A single turn carries every row of the set below to another of its rows. Some are shown first; where does it send the rows asked next?
koti: [ -8  10   7   7  16  16  -1 -27  -4  19  18  -7  -3   3   2  -1  32  10]
Zoku: [ 15   3  -7 -12   2  11  -1   6  14   0  24   3 -14 -11  46  21  -4   0]
mono: [  5   9  -6  -4  -2  -3   2  35  -1   2  10 -11   7  -1  15  18  43  -3]
siga: [ 36  14 -18 -24  -3  13 -19  -4   3 -18   8  -1 -14   9 -11  21  -3  -5]
murip: [-27  -7 -31 -17   1  -2  -3  -9  -2  12  12   9  17  -5  -5   9   5  -3]
gire: [  1  19  11  28 -23   3   2  15  17  16   9  11  -7   0  10 -16  19   0]
rarop: [  2  -4  20  -4  23  11 -20 -15  -5  -2   9  11 -11   1 -11  -3  36   2]
sipe: [ 15  -8  24   3   1  32 -22 -22  -6   7  22  23  -5  -7   0  13  -3  -1]
Vura: [ -1  21   3 -16   5   1 -15  -4  -5 -16   0 -28   5 -24 -17  25  10   9]
boka: [ -2  -9  -8  33  -8 -15  15  -7  -1  13  24   3  16 -20  17  12   5  -6]
Lim: [  8   9  -3 -17 -14 -20  11  24 -15   2  -1  11 -22  16 -18   8  -7   9]
fol: [  5  -4  23  27  11 -30   8  -7 -13  -7   5   6 -12  -1 -14  -1   5   9]
bugud: [-34   3   4  -4 -23 -11  -2   0  -5  -5  17   0  16  -8  21  20  19  -4]
Sugi: [  9  -4  -9  -2   9  13   3  31  -2  10  14  16  -1 -14  10  24 -29  -9]
Susub: [-35  -5  -7 -12  17  -9   7  -2   9  16   2   0 -13  -3  -6   9   3   3]
Levu: [ 18  17  -1 -10  -5   2   0  17 -24   0   1  27  -6  13  -7  -4  30  20]
komap: [  5  -2  23   3   1   5  17  15 -19  14  16   5   5  20 -23  -2  -6  11]
Rolef: [ 34  28  -5 -15 -12  18 -10  -5 -10   3  18 -17 -15 -16 -20  20   7 -12]
Fini: [ 10 -12 -11  -1   2 -33   6   8  -2 -19  23  11  -2  -3   4  27 -18 -11]
Bape: [ -1 -17  10   7  -8 -25 -15  -6 -19  -8  12  27   3 -18  11  32   1 -11]
rapo: [ -6  20  12 -21  21   3  -9   3  -4   3  12 -18   3 -41   3   5  17  12]
neli: [ 10  38   4  22 -23  -7 -22  16  -4 -19   1   3  -5   3   6   5   8  -1]
kepi: [-17  16   1 -24  -1 -11   2  12  -6  24  18   4 -30  -5  26  18  -4  -7]
gel: [ 22   8 -13  13  15  19  -7  -1  -3  25  -3   4  -2  12  -4  -6   0  24]
lila: [  6   2  10  12   1 -10  17   9   6   8  23  -8  18 -39  -2  27 -10 -13]
Melis: [  4  -2  -4   7  11 -12  -6 -24  -5  -4  18  -5   3 -27 -32  19   0 -18]
tege: [ -3  -5 -17 -17 -17  11   1  19  21   9   0  23  18 -14   6   1  17  -4]
molub: [ 32 -11  18  10   2  -4  -7 -17  -7 -12  23   1 -10 -25  12  32  18   2]
keko: [ 14   5  11  19 -23 -24   8  -9 -29   6  24   3  22   5  -7  10  -4 -10]
mirus: [ 19   4  30  -2   0 -18   6 -23 -11 -13  17 -14   2 -16  -5  23  -8  13]
Kav: [ 12  13  16  16 -19  12  11   9  -8  11  14  15 -17   6  22   4  39   1]
kipin: [  4  29 -14 -17  -1  18 -13 -26 -19  24  15   4 -10 -17  -7  14  12  16]
zile: [ 18   5   5  28   1  -5 -30 -17   2  -2  10  14  11 -23 -19  13  -7   2]
gom: [  4  30  -1 -17 -16  -8  -7 -17  10 -18  22  -6  -7  27   0   5   6   8]
Vabig: [  1  11  -7  -8   1  11   8   6 -17  13  20  28 -11  13  -1   6   0 -40]
Zupa: [ 20  14  30  -8 -12   8  15   5 -15  19  21  -2   4  -4  -7 -17   5  20]
zos: [ 17   0  14 -30  14  15 -21  -8  28  -7   6  -5  -5   0   3   2  12   0]
popaf: [ 11  28   5  -3  -9 -15 -40  13  -4 -10   0  11 -10  -2 -12 -16  -1   0]
nes: [ -3   6   6 -24 -34 -12   0   8 -13   1  23   7  15  -2  30   1   8   0]
Sogup: [ 23  11  13  27  18 -27  -3  24  -2 -17  14   5   9  -4   3   8  -2   0]
naza: [ 16  -6   8 -26 -14  18 -36 -12 -10   8  22  23   0 -16   0   6  -5 -13]
bot: [ 10  30  13  -2 -11   1  -4  15  10  18  16 -15 -13  17  -7 -15   7 -22]
kig: [ 21   6 -14  -7 -35  17  -1   4  17   5  12  17 -12 -13  25  26   3   2]
nisaf: [ 10 -10  15 -21 -16  21   7   5  25  20  23   8 -12 -14 -13  24   4   7]
sule: [ 37  10   2  28 -32 -16   2   1   0  -5  20   1  -1  -7 -19  12  -4  -3]
favi: [-15  16  -2  -9  -4  -3 -15 -11   0   1 -21   9 -26 -25   4  19  13  -1]
figob: [ -5   9  -9  -3  19  -3  -7  34   1  19  16  14   4 -16   6 -10 -17  -5]
kemu: [  1  13 -12 -12  -1 -11   1  25  -1   1  -1  -2 -14  13 -34   5   1 -20]

Vura goes to komap
bot goes to kepi
Now find these:
keko goes to Bape
murip goes to rarop
figob goes to rapo
gom goes to Vabig
molub goes to sule
koti goes to Kav

